128 stands for zero in the data rows.
Some points:
098,144,142,099,124,097,143,090,123,141,125,126,110,153,149,164,141,119,146,137,109,146,134,140,136,125,117,134,108,129,120,128,121,142,119,134,123,150,140,136,142,127,139,179,110,201,122,135
148,156,171,153,130,090,090,114,136,102,129,112,100,110,121,184,138,125,119,110,083,148,172,162,105,087,135,121,147,139,132,132,125,160,137,143,141,135,139,161,122,146,118,139,094,165,169,165
123,073,102,137,187,112,133,130,153,113,128,141,133,171,106,112,118,129,083,091,144,152,189,104,151,171,129,108,096,158,156,133,120,173,136,115,130,151,105,158,163,105,103,113,155,112,116,115
144,143,139,153,142,127,140,134,136,165,118,110,111,100,137,165,111,140,131,125,125,115,138,142,127,152,102,131,106,158,124,126,153,135,140,130,146,138,154,155,138,121,148,160,093,133,140,100
102,127,161,135,115,137,117,141,123,100,133,120,085,140,148,133,124,123,085,161,119,149,104,169,115,066,153,112,201,111,132,156,131,123,157,146,179,138,133,162,035,098,116,108,105,126,084,108
125,133,123,115,103,130,159,131,179,102,173,086,165,074,130,126,104,093,137,110,115,139,109,161,090,119,189,141,161,153,117,133,128,106,055,134,074,075,216,058,152,138,092,125,108,117,125,093
130,106,127,122,131,118,103,127,127,149,122,123,132,101,150,149,117,128,113,100,131,136,111,115,146,130,141,089,101,119,130,129,125,127,146,124,135,133,094,148,144,121,114,137,153,137,151,125
148,109,099,139,157,124,123,117,135,123,129,125,119,137,128,120,125,145,100,096,138,129,167,116,152,133,130,121,091,114,150,107,116,164,135,110,149,136,103,128,126,090,138,128,156,107,134,148
113,132,121,137,124,124,158,127,104,107,105,167,116,175,125,130,141,118,128,171,120,131,112,128,106,126,133,124,169,149,109,186,129,096,158,165,112,153,125,166,105,152,112,105,103,150,091,118
095,117,144,106,144,152,139,133,119,140,132,089,118,101,135,138,102,128,137,148,098,125,080,117,126,142,113,115,083,148,121,118,148,151,126,137,154,157,115,112,133,096,137,141,089,159,124,123
134,137,102,126,131,132,152,147,151,129,134,126,113,145,155,133,153,123,124,131,122,130,103,125,121,106,136,126,108,153,145,103,112,136,129,126,118,128,102,143,163,133,149,136,115,107,128,103
179,168,179,170,182,128,120,124,152,163,117,108,110,101,101,192,115,149,103,124,158,111,132,164,138,143,094,161,122,145,134,118,158,105,135,109,155,107,171,177,130,137,149,150,134,098,135,073
126,126,122,131,110,119,116,154,131,131,134,139,133,133,137,126,142,127,137,126,126,135,129,112,108,116,126,108,140,140,131,115,118,131,147,131,122,128,103,145,140,156,125,118,132,117,160,138
109,120,128,129,135,117,146,134,107,141,125,134,137,145,141,151,135,129,128,147,145,133,094,086,124,135,125,097,110,147,124,134,121,106,160,134,138,142,102,154,124,157,120,130,131,147,148,126
171,124,110,146,176,152,123,092,106,083,081,164,131,113,058,118,099,128,135,125,073,101,131,141,112,175,129,148,125,132,088,209,159,113,127,175,070,157,114,122,162,119,095,067,127,141,091,157
161,101,144,131,052,150,051,172,090,122,100,146,160,093,072,060,171,079,132,145,157,106,145,124,186,142,145,127,122,168,158,140,101,147,099,093,125,103,091,141,118,160,117,091,106,088,161,120
078,124,165,090,127,170,129,162,131,169,145,082,099,106,089,124,074,130,159,185,086,122,119,162,091,173,061,142,124,182,105,096,177,190,123,138,172,179,152,122,091,058,156,135,086,141,123,103
147,120,119,107,098,126,102,114,118,139,107,150,133,127,122,115,153,101,121,126,149,124,120,144,176,127,149,132,115,121,136,142,104,119,108,109,108,115,106,143,133,125,126,133,155,125,117,106
066,057,150,141,167,102,139,135,162,099,165,117,178,161,111,076,088,133,093,076,178,171,231,097,146,182,132,123,164,120,154,139,141,151,102,103,146,109,209,090,129,129,069,125,135,125,097,120
117,122,115,089,142,140,158,088,119,158,107,142,125,153,160,132,139,117,105,142,178,123,053,131,197,133,145,140,092,092,130,146,116,073,112,107,122,116,116,134,131,105,140,160,173,138,057,062
128,126,130,130,137,131,127,126,112,128,112,135,131,118,134,142,126,128,132,133,116,124,090,110,124,131,130,110,115,131,116,149,133,107,147,144,120,140,101,141,145,146,118,120,123,145,132,132
137,120,157,144,140,141,098,094,096,074,126,079,123,058,140,140,109,130,097,108,094,125,090,122,151,080,180,103,104,077,133,153,128,132,119,137,169,122,116,080,085,101,104,115,094,161,130,186
159,135,096,136,144,130,159,095,096,107,109,146,135,131,081,152,115,120,133,159,112,111,109,121,101,155,146,125,117,160,092,178,126,101,137,162,093,150,123,132,105,129,106,088,144,144,134,148
139,120,098,137,147,122,145,122,131,131,134,131,129,151,124,122,128,143,117,117,148,126,159,108,135,141,122,128,105,127,139,108,118,144,135,115,138,132,121,125,121,112,140,129,154,109,137,141
142,144,105,127,121,134,138,139,147,144,137,122,122,123,157,127,141,137,136,116,130,120,116,127,126,111,125,135,111,120,138,090,120,132,124,117,124,115,117,118,153,125,158,145,133,102,139,122
122,092,148,127,127,115,080,112,121,146,133,106,151,069,148,136,090,140,110,072,143,138,141,115,161,136,145,089,116,074,128,131,137,127,133,112,155,116,129,108,116,107,098,142,165,144,155,153
147,123,102,135,147,132,133,124,145,113,137,112,116,127,139,124,134,134,105,105,124,128,139,125,141,112,144,127,094,124,151,103,113,158,120,115,139,125,110,117,138,099,142,130,132,105,131,136
123,134,133,127,113,127,130,123,113,153,123,144,159,107,125,129,105,139,163,127,139,115,119,116,111,159,111,130,152,106,094,147,150,082,134,140,104,117,155,108,132,156,115,127,148,140,137,137
180,157,160,163,146,109,093,131,145,138,121,126,125,106,101,172,139,134,118,107,136,123,157,148,125,124,116,140,130,145,138,115,131,126,134,115,128,107,138,169,148,163,131,132,138,107,172,121
118,142,103,146,112,123,165,134,131,105,141,135,092,193,165,103,164,139,105,147,148,136,163,136,132,077,136,143,159,111,157,109,103,147,139,119,166,127,139,133,067,108,163,140,104,106,094,132
144,144,118,132,125,143,116,138,137,138,114,140,111,121,158,116,140,144,140,113,112,114,115,137,133,109,113,140,125,098,132,114,136,127,136,129,121,126,101,129,165,126,157,137,121,110,115,129
146,128,087,127,059,089,098,148,138,137,127,176,127,147,141,118,158,114,150,105,113,144,196,144,100,111,139,106,173,139,124,126,099,151,147,139,087,133,106,164,140,151,122,123,151,120,176,156
121,127,135,116,116,107,114,099,116,101,120,128,114,130,156,148,150,110,112,119,107,147,113,135,147,085,167,108,123,108,134,149,104,129,127,137,126,133,104,137,125,131,113,140,117,172,122,148
113,143,141,078,103,090,105,086,125,129,126,144,121,159,117,148,159,101,151,130,107,152,153,153,141,118,126,142,119,124,123,120,100,153,100,124,097,140,120,135,148,134,129,160,150,191,138,152
104,136,133,121,115,130,153,156,154,131,144,121,142,127,159,125,137,116,145,132,127,136,091,123,106,117,135,129,145,146,129,120,131,103,114,133,104,108,147,117,171,167,125,139,099,124,121,093
100,137,182,088,079,103,078,130,100,116,129,138,147,160,073,111,182,087,168,164,124,144,162,122,144,129,104,148,126,161,141,105,097,166,092,107,117,129,116,130,137,183,126,136,108,176,170,163
110,097,096,099,080,168,132,164,119,186,119,107,114,077,124,093,081,116,165,149,088,105,136,151,124,193,096,115,093,185,106,125,161,192,122,140,137,178,128,118,122,046,153,142,078,132,131,102
197,177,077,159,149,160,172,077,099,069,119,128,117,127,071,109,123,149,143,153,097,078,150,143,101,124,137,190,119,106,105,141,129,128,101,149,110,126,156,055,075,091,158,085,122,106,111,201
151,140,087,145,133,126,147,116,126,141,139,134,121,159,133,106,134,165,128,117,161,111,187,114,139,131,104,151,114,091,141,082,117,149,135,102,155,122,135,104,091,097,172,141,165,091,138,164
126,135,113,130,140,123,168,121,099,135,126,135,149,142,111,156,128,128,145,165,141,119,088,083,102,154,124,113,105,164,105,141,123,092,148,145,114,140,119,134,121,164,119,115,137,146,156,136
131,107,120,113,114,160,098,175,131,134,136,137,146,121,109,091,131,123,124,141,147,121,086,110,122,125,128,113,139,134,135,106,121,118,137,115,125,117,077,132,127,134,122,081,172,066,141,110
100,117,140,128,137,119,131,145,115,157,130,128,145,137,156,140,132,143,136,128,154,133,100,075,135,139,106,100,104,125,133,110,129,110,159,120,148,132,101,142,147,163,130,145,134,140,153,128
145,168,103,147,115,142,155,123,117,121,131,134,108,154,148,103,150,159,144,144,135,103,144,129,122,096,109,167,142,084,133,099,124,127,132,123,147,118,140,096,090,118,180,136,116,102,113,163
139,124,101,131,111,125,138,123,132,151,114,143,108,126,165,137,125,126,113,120,135,127,123,153,143,121,145,116,137,119,124,150,126,115,143,134,126,132,127,157,115,102,134,144,135,123,105,095
102,132,157,124,094,120,117,129,108,163,140,116,161,087,163,138,108,141,156,120,154,125,101,104,125,129,122,110,149,082,108,124,143,080,137,124,141,102,157,097,109,160,117,152,139,150,155,143
100,099,118,143,160,105,172,113,101,113,144,127,156,177,100,131,116,136,108,146,175,141,162,068,126,166,129,108,116,151,131,138,116,124,146,123,155,141,149,124,074,139,101,114,147,144,143,151
093,142,175,007,118,109,094,036,111,138,117,139,130,181,068,136,168,074,152,165,132,149,108,173,205,141,116,190,079,104,124,113,089,143,038,089,087,131,119,108,148,106,137,175,197,219,087,121
158,160,224,157,173,141,077,139,137,115,130,096,113,105,063,169,129,132,091,151,147,125,114,163,133,106,107,159,152,141,147,114,146,119,125,105,177,102,150,166,090,149,128,107,128,096,137,098
101,137,164,159,172,163,126,144,110,090,093,164,128,160,123,066,135,164,160,132,100,106,131,102,125,144,066,173,158,080,124,159,178,110,143,151,124,139,122,103,187,172,140,107,060,135,056,158
161,152,100,140,137,146,141,116,120,120,113,145,121,130,115,116,129,145,147,132,111,100,131,133,116,133,114,157,124,112,114,132,137,120,128,140,107,130,123,109,137,121,150,114,131,112,117,151
140,144,116,131,128,143,144,135,154,092,144,095,109,110,159,126,147,116,113,122,099,129,093,143,123,073,167,134,113,133,151,108,112,143,100,128,127,111,123,102,147,117,143,131,085,111,116,120
140,123,102,124,116,113,122,123,131,131,122,144,130,126,157,137,143,123,124,105,125,134,117,120,133,111,152,105,118,118,130,132,109,119,138,131,106,125,095,141,155,138,122,132,149,130,142,133
139,129,120,129,110,126,118,113,113,142,106,164,137,115,119,126,106,132,147,124,122,118,137,148,116,152,124,130,168,104,091,175,148,092,140,152,095,132,144,133,122,131,109,115,152,138,114,132
These points spread out most along one direction. Take the direction at right angles to it along which they spread out most. Then take the direction at right angles to both along which they spread out most. Go by this last direction. How far along it is each point below, from 0 to 99? 50 is the average, and the first point above lies past it. One standard deviation of the points above along it is 16.
091,122,130,116,113,121,176,158,189,109,180,094,161,123,150,116,125,096,130,119,138,155,116,135,096,119,168,135,161,171,140,112,121,116,071,122,093,083,204,085,168,160,101,138,094,112,117,071 60
097,119,150,092,120,152,093,159,143,109,157,122,103,143,106,114,111,126,112,161,103,151,096,162,080,084,127,117,196,116,120,109,131,144,145,140,149,143,099,139,067,089,116,076,172,098,116,126 58
141,117,088,120,124,134,131,141,141,153,127,139,131,116,152,128,120,134,130,109,128,123,105,119,121,133,134,106,113,127,122,119,125,119,144,131,108,131,094,137,158,118,131,124,163,103,140,115 45
169,167,160,156,149,090,104,111,150,139,125,122,111,114,114,195,135,136,128,102,112,134,175,158,113,121,111,140,127,144,129,115,133,141,134,128,124,123,151,169,154,155,134,155,126,143,174,137 57
129,141,138,144,139,150,122,129,122,118,105,159,136,128,119,086,117,153,162,119,109,105,143,132,118,150,090,167,164,082,107,155,168,103,128,146,102,124,147,098,165,147,134,114,109,124,084,148 38
141,116,083,135,106,123,133,136,136,138,120,147,114,121,177,131,126,129,113,107,123,131,119,137,124,107,159,095,142,115,124,147,120,117,156,143,118,133,104,152,125,109,124,127,141,113,122,116 39
107,121,148,125,092,109,111,118,105,176,145,118,170,087,153,136,094,150,150,106,175,127,137,103,135,147,119,107,151,069,106,119,141,086,138,113,149,100,172,092,084,142,113,155,174,145,168,154 49
104,091,126,124,134,115,146,136,186,095,168,101,157,118,126,105,103,102,101,086,136,162,169,146,121,138,176,127,159,149,144,136,125,143,074,119,104,095,200,089,151,119,080,124,120,113,105,090 49
129,119,156,148,121,147,109,172,108,125,123,124,152,118,116,106,152,121,123,148,163,116,092,086,146,126,125,117,119,151,152,120,122,109,137,108,150,107,101,139,130,180,125,106,105,095,149,113 48
119,111,088,113,098,143,144,149,131,173,123,129,116,109,152,116,103,128,147,131,110,118,128,139,119,159,115,110,114,153,112,127,144,151,140,140,125,158,121,135,132,082,145,143,115,125,127,105 69
126,136,134,128,127,131,123,141,146,139,136,130,098,134,135,145,113,136,111,138,121,138,125,166,101,106,123,123,174,124,120,127,139,128,153,139,145,137,133,161,089,100,131,120,146,109,115,104 59
105,097,117,146,199,126,175,136,137,074,143,109,132,183,111,119,142,125,088,135,135,147,134,070,132,137,140,116,076,182,166,118,109,164,127,122,149,146,106,129,149,137,115,108,095,124,119,129 42
122,160,123,141,129,145,153,146,122,135,130,132,121,153,160,107,154,159,156,143,137,107,112,100,121,109,090,155,122,100,138,088,133,117,140,120,144,119,119,105,141,153,177,144,103,110,123,146 50
